Each named move below is a turn or a mirror, shown by a few rows before and after it. Which moves, in which order, take the first row of each later pair to the second? The first pair is answered.
C (before -> after):
[  0  -3  -9 -16   0 -12  22   8   6  -7   4   1  11   2   2] -> [ -3   4   2 -15  -1  -1  12  15   3   4  10   6  17  -3  14]
[  4 -25 -15  -5  -7   3  -1   2  -6 -13  -2  -1  -8   1   6] -> [  1 -18  -6  -6  -9  14 -10   7  -7  -3   2   3  -3  -3  20]
[-31  -8  21  12   5   9 -11  22 -34   0 -13 -13  -3  -5  -1] -> [-27 -17   9  12   6  -1   4  16 -31 -14 -21 -19 -11   0 -15]
G (before -> after):
[-10  -1  11  20   2 -10   4 -14   5   9   1  -5  -2   0  -2] -> [ -5 -17   3  11   2  -2   1 -11  -3  -2  -6  -8 -13 -10  -6]
[  4   7   7 -11 -13  28 -16   0   9  -6  20  18   8 -16  37] -> [ -8  14  24   6  -7  16 -11  -8  19   5  22  15  12 -12  36]
[-11  37  18  15  12  -3   7 -10   9  29  16   8  22   4   3] -> [-20   0  27  27  27  -9  16 -17  11  20   2  -5  -5 -14 -14]
J (before -> after):
[  7  -8 -10 -32 -24  58 -49  58 -21  -4  11  11  -7 -23  38] -> [ 25 -17 -45 -49 -28  43 -31  54 -24 -31   1   4 -16  -6  15]
[  1  -9  -7  -4  26   1  -4  -2   4 -13  -2   3 -22 -21   2] -> [ 10  20 -22 -12  16 -11   2  -5   9 -15   4  10   1   4   1]
[ 4 -3  4 -9 -3 12 -6  4  0  8 -7 -5 -3  4  0] -> [  5  -2  -2 -12  -4   8  -4   2  -1   5  -7  -4  -3   9  -2]
[ 23 -16  20  10  16 -10  -7   0 -12   9  -9 -13  15   2  -8] -> [ 28 -11  10   5  14 -14  -2  -2 -11   3  -9 -15  19  11 -12]

Each pair is two moves apart.
[ 12 -33 -34 -18   0 -32  26  -8 -30 -44 -26 -26 -23   8 -44] -> [ -6  53  24  -7 -16  12 -33  14 -26  33  22  14  43   8  39] : G, J
[ -7   7  47  13  20  -9  -2  -9  21  18 -24  -6   3  -6   2] -> [  9  29  18  -1  11 -24  13 -14  24   4 -19  -3  20  23  -8] : J, J
[-13  -5   3 -12 -11  18  -2  10 -16 -20 -12 -15  -9   4  -8] -> [-16  24   9  -6 -16  12  -2   6  -6  -5  -1  -6  12  19   2] : G, G
[ 17  28 -23 -24  -5  26  -7 -11   4   7  -1  -1  19  15  12] -> [  8 -21 -23 -13  12  14   9 -20   5 -11 -24 -21 -18  -3 -18] : J, C
[-18 -29  10  -6   7 -51  27 -23  -1  -7   1  14 -18  12  -6] -> [-11 -48   5 -21   5 -31  18 -12 -15 -16  -1  12 -30  -6   1] : C, J
[ -7  35  11  26  13   2 -20  12   8  12   6  10  15   5  15] -> [-14   1   8  39  27 -17   1  -1  13  -5 -12  -9 -12  -1 -14] : G, C
[ -2  30  10  33   3   1  25 -21  34  20  11   5  16   5 -18] -> [-12   4  33  36  11  24   7 -11  25  28  10   3   0 -27  -5] : G, C
[ 21 -18 -37 -38 -20  10  -1  20 -11 -17 -20  -6   5   2  -7] -> [ 19   1 -38 -24 -19 -15  18   5   3 -16 -19  -7  16  23 -20] : J, C
[ -2  21  13  25   4 -23  21 -14  29   6   3   1  13  21  -9] -> [  1 -11   2  20  10 -23  28 -15  24 -15  -9 -10 -10  10 -25] : J, J
[ 12   9 -40  -2   0 -43  32 -21   2 -35 -21 -13 -14  31 -58] -> [ -2 -49   2 -12  14  30 -26  11 -29 -19 -23 -12 -51 -49 -15] : C, J
[ 10  34  22 -13   6 -11 -19 -11  27  29  41  10  40  12  -3] -> [ -9  -3  35  14  26 -32   3 -27  38  22  22  -8  10   0 -32] : G, C
[  8  19  -7   8   2 -17   0  -6   6  -8   5   0   7  11   4] -> [  5  -3  -5  14  10 -19   6  -8   5 -15  -4  -8  -9   0  -5] : G, G
[ -3  31  20  11  -3   5 -12   8   5  17  10   7  14   1  22] -> [ -9  -3  15  27  10 -23  16  -7  14  -3 -12 -12 -13  -1 -14] : G, C
[-10  -7  27   6  -6  19 -25   9  -4  10  11   4  13 -22  25] -> [-11 -18  28   8  -2  17 -22   5  -5   7   7   1   3 -26  20] : G, G
[ 26  -2  -1 -20  -2  40 -12  14  -9 -22  15   1 -19 -23   8] -> [ 34  28 -14 -24 -12  27  -4   9  -3 -20  23   5   2   4   7] : C, G
[ 31  50  -2   3 -12  35 -39  37 -37  16  25  21   0   6  25] -> [ 34 -26 -21   0   6  23 -15  31 -43 -27 -11  -8 -59 -20 -20] : J, C
[ 13 -30  -2 -14  -1  27 -26  18 -20  -4  -2  -4 -10 -29  19] -> [ 23  33 -20 -10 -17  -5  -6   5  -1   3  12   7  34  25  15] : J, G
[ 13  22  -7 -32  -7  11 -24  -2 -12   4  -2  -5   6  16  -4] -> [ 10  -9  -8 -22   3   0 -10  -9  -8 -10 -17 -20 -18   8 -27] : J, C
[ -8   9   5   3  13 -15  11  -9  16  16  11 -18  -1  10  -1] -> [ -4 -19  -3 -10  14  -2   6  -3   6   2   2 -23 -21  -8  -5] : J, G
[ -3 -20  10  -8 -16 -30   0  -3 -20 -17 -35  -4 -47 -13 -40] -> [-24  14  57  15 -15 -11 -27   2 -13  28 -14  13 -21 -21   0] : J, J
[  1  25  -6 -33 -19  16 -27  12  13   4  15   5  13 -12  28] -> [-14  37   9 -12 -12   1 -21   2  24  16  18   5  20  -7  26] : C, J
[ 24  -3 -14 -27 -11   6   8   3 -15 -22   0 -10   6   4  -2] -> [  9 -19  13 -15  -1  22  -8   7 -17  -7  -2 -14  -8 -22  11] : J, J
[ -1  24  20   1 -10  20 -26   0  -3  24  13   3  19  -8  15] -> [  2 -24   8  -7  -1  25 -20   2 -16  -2  -7 -12 -16 -31  -4] : J, C
[-14   9  15  -2   1  21 -18   7   4  24   6   0   6 -13  20] -> [  6  -9 -30 -19  -3  -1  12   0   4 -15  -9 -12  -9   6 -15] : C, G
[  3   5  26  15  13  15  -9  -4   5  26   8  14  10 -18  -3] -> [  7 -24   7  14  19   2  10 -12   7   2  -8  -1 -12 -18 -28] : G, C
[ 10 -13 -21  -2 -10 -50  22 -15  -3 -40  -7  -3 -22  31 -35] -> [  5  32  20 -14 -24  14 -42  17 -20  10  27  29  13   7  39] : G, C
[ 11 -19 -35  -8  -5 -16  26   0   5 -32 -14 -12 -19   4 -25] -> [ 12  28 -13 -22 -19  26 -19  23  -3   5  13  14  17  -1  29] : G, C
[  0  14   5 -10  -7  25 -14  13 -13   2  12  11  -2  -4  25] -> [ 13  16 -21 -22 -13  12  -1  11 -14 -17   7   8  -1  10  11] : J, J
[-29  31  11 -13  12  13 -10  -2 -31  -5   6  -2   1 -18   6] -> [-16  40 -12 -22   5   3   2  -5 -30 -19   6  -4   7   1  -4] : J, J
[  1 -24  -7  -2  -2  -7   7 -12  -2  -5 -11  -8 -10  -5 -20] -> [  9 -21 -15 -15  -9   2   0  -5 -10  -9 -10  -4  -7  -4 -14] : C, J
[-19  15  15  50  -8 -46  17 -28  33   6  -6   2   8  25 -15] -> [-17 -12   3  44  -3 -47  22 -27  28 -13 -18  -9 -12  15 -30] : J, J
[ -5 -19  22  29  11  13 -12   3  -5  18   1   2 -21 -27  14] -> [ 12  12   5   6  -5  25 -23  14 -12  19  15  15   2 -11  30] : J, C
[ -5 -20  13   3   6  12  -4  -2  -5   4 -10  -8 -10 -12  -5] -> [ 15   3 -15 -17  -9  11  -1   1  -8  -7  -3   0   7  10  -2] : G, J
[ -5  28   6  11 -11   7 -12   5   6  15   9  16  19  10   5] -> [ -9 -16   3  21   5  -9   7  -5   6  -4 -13  -4 -17  -3 -26] : G, J
[ 48  16 -62 -46 -21 -17  18  -1  -5 -37 -24   5  15  20  -2] -> [ 11 -59   2 -16  12  23 -14  11 -17 -17 -39  -8 -39 -58  12] : J, J
[-15 -29 -16 -19   6   9 -10  23  10  -2  -4   0  -5 -24  -4] -> [ -5   8 -26 -27  -8   3  -6  23  14   3   7  10  22   1   4] : J, C
[ 23 -52  -9  13  23 -25  35   6  -3  -5  -3 -14 -26   0 -28] -> [ 34 -16  -2 -19   4  32 -18  40 -27  21  25  15   5 -12  31] : G, C
[ 21   3 -30  -3 -15  -2   1  -1  16 -17   2  16  18  27 -12] -> [-1 13  9 24 -8 -3 -7 -7 27 12 11 19 27 20  4] : C, G
[-24  20  45  33  13 -16   5  -4  22  42  -6  -2  10  11   5] -> [-24 -12  51  21  16  14 -17  12   6  38 -12  -4 -13 -23  14] : J, C
[-10  -1  26  26   4 -48  33 -29  -7   7  -4   0  -7   0 -21] -> [-14   0  32  30   5 -45  29 -29  -7  13  -1   3  -6  -2 -16] : J, J
[ -6 -36 -19  -2  22   5   0  -4 -11  -8 -22   0 -28  -8  -2] -> [ -4  -9  -8  -9  13  31 -24  11 -16  12  -6  15  -6 -11  29] : C, G
[ 19 -36 -15 -29  -9  30 -17  17 -31 -17  -1  10 -14  -4  11] -> [ 29  -5 -35 -34 -21   8  -1  10 -22 -21   4  13   8  31   2] : J, C
[ -6  12  -5  -9 -10  -7   1   8  -4  -1   9   1  14   9  -1] -> [-18  -7  14   8   1  -7   2   3  -1   5   3  -5  -2  -6  -4] : G, J
[-2  4 16 12  8  4 -2  4  1 17 -2 -5  5 -4  4] -> [ 13  -9 -10 -10   2   4   2   8  -8  -5  -8  -8  -3   1  -7] : J, G
[-17  29  21  19  -2  -4  -6  -5   8  15   3   9  26   7  17] -> [ -6 -12  -7  12   4 -26  22 -15   6 -21 -20 -10  -4   8 -22] : C, G
[ -8  16  12  -8 -19  48 -12   7 -20  21  19  -7  41 -24  26] -> [ -9 -47  -8  -3  -1  22  21 -10 -20 -19 -12 -35  -9 -37 -22] : G, J
[ -5 -13 -12 -28   5 -36   8 -17   3   5   6   7 -22  18 -12] -> [-12   5   0 -18   4 -40   5 -20  10  20  14  13  -9  23  -4] : J, C
[ 13 -22 -31 -19   1   0  16   4  -8 -30 -12  -3 -17  -4 -12] -> [ 18  21 -24 -26 -13  17  -2  15 -11  -9  10  16  15   7  17] : G, C
[  6  19 -36 -13  -5 -26  22 -10   9 -14 -16  -4  13  24 -31] -> [-19 -36   4   6  16   1   2  -4   0  -5 -29 -15 -29 -31 -23] : J, J
[-14 -16  10   9   9  -2   3 -15  10 -11   3 -12 -14 -19   1] -> [ -8  22   8  -1  -3   6  -7 -10   8   1  20   3  15  -2  21] : J, C
[ 24 -52   8 -14  15   3 -32  13 -11 -14 -16 -33 -19 -25   0] -> [ 45   0 -12 -40  -8  15 -44  22 -15  -8   7 -14  19   3  22] : G, J
[ 23 -22  -5   0   7   9  14 -10 -21   7 -13  -2 -26 -17  -3] -> [ 25  -1   2  -7   0  23  -3   0 -25  21   2  10  -8 -16  18] : C, G
[-39 -19  21  40  -4   1 -14   6  13  11 -26   7 -11  -4  39] -> [-13 -32 -12   3 -15  25 -24  24  -7 -12 -27   9 -18 -10  42] : G, G
[-16  23  21  11   2  -2   5  -7   4  32  13   2  13   3  10] -> [  3  13 -21  -9  -4 -21  29 -10   1  -2   3  -7   5  20 -18] : J, J
[  0  -9  -3 -21 -18  35 -35   5  -4 -17   4   8   1   4  -3] -> [  5 -11 -19 -23 -19  21 -22  -1  -3 -29  -1   3  -3  16 -15] : J, C
[  6  -7   8  17  25 -45  32 -21  12  -8  -5  -2 -11  43 -20] -> [-16 -19  55  32  36 -10  -5  -8   6  22   4   3 -20   2  12] : C, G
[ 15  -3 -32 -10  17 -31  38   1  14 -38 -12  -8 -25  34 -11] -> [ 21  24 -34 -15   8 -30  32   3  15 -27  -1   0  -3  50   0] : G, G
[  2  30  -9 -18   3  18 -11  20   5  12  19  12  26  13  18] -> [  3  20 -26  -5   8 -17  24   1  17  -7   7  -2  16  30 -17] : C, G
[-14   1   3  19  10  30 -13  15   6  18  15   5  -7 -14  18] -> [ -7 -24 -21  19  15   5  15   3  10 -11  -1 -11 -28  -4 -17] : G, C
[-14  -6  45  40  18   0   1  -3  17  14 -13  15 -18 -10   1] -> [ 25 -16 -24  -9  -1  -5  19   1   1 -37 -26  10 -25  12 -26] : J, G
[ 19  -3 -12  11 -27  -5   2   7 -10  38 -12 -12 -28  29  -9] -> [ 12 -12  -2  14 -24   0  -3   9 -10  42 -13 -13 -36  17  -6] : J, J
[ -4   0  17   0 -13 -31  -3 -21   8  -4  -9 -18 -15  12 -23] -> [  0 -18  17 -10 -11 -14 -12  -9   0 -11 -13 -21 -28  -5 -19] : C, J
[ -1 -41  -3 -16   5   8  -3  14 -14 -17 -20 -16 -36 -30  -6] -> [  7  -3   0 -32 -11  32 -28  29 -20   3   2   3  -4 -23  29] : C, G
[ 11 -32 -17   2   7 -27  15 -20  25 -29  -5 -15   1  21 -30] -> [  3  22  15   6  -3   2 -21  -8  26  17  26  12  44  26  21] : G, J
[-41  -6  36  46  -1 -46   3 -38  10  18 -16  22  -7  -7 -20] -> [  0  26 -30   0 -29 -55  17 -34  -1 -13 -10  30  16  37 -29] : G, J
[ 18  -1  -5 -21 -10  13  -8  30  -9   2   4  20  16  -8  32] -> [ 16   8   2 -15 -11   9  -7  27  -4  10   8  21  22  -5  35] : J, G
[ -1   9 -26 -26 -19   6 -12 -17   0   7  -2  10  13 -23  29] -> [  2  -5 -35 -30 -18   4  -8 -17  -2  -5  -9   5   2 -25  21] : J, J
[ 16   4  -2 -22 -21  -3 -11  -1   4 -13   8  10  -7  -9  12] -> [ 12  11  -4 -11 -20 -22   5 -11  15 -15   5   5  -2   3  -1] : G, C
[  4   1 -16  -1   0 -18   9  -7   6 -14  -5   3  -4   2 -15] -> [-11  11  16  11   3  -3 -11  -2   7  12   5   9   3 -13   9] : C, G
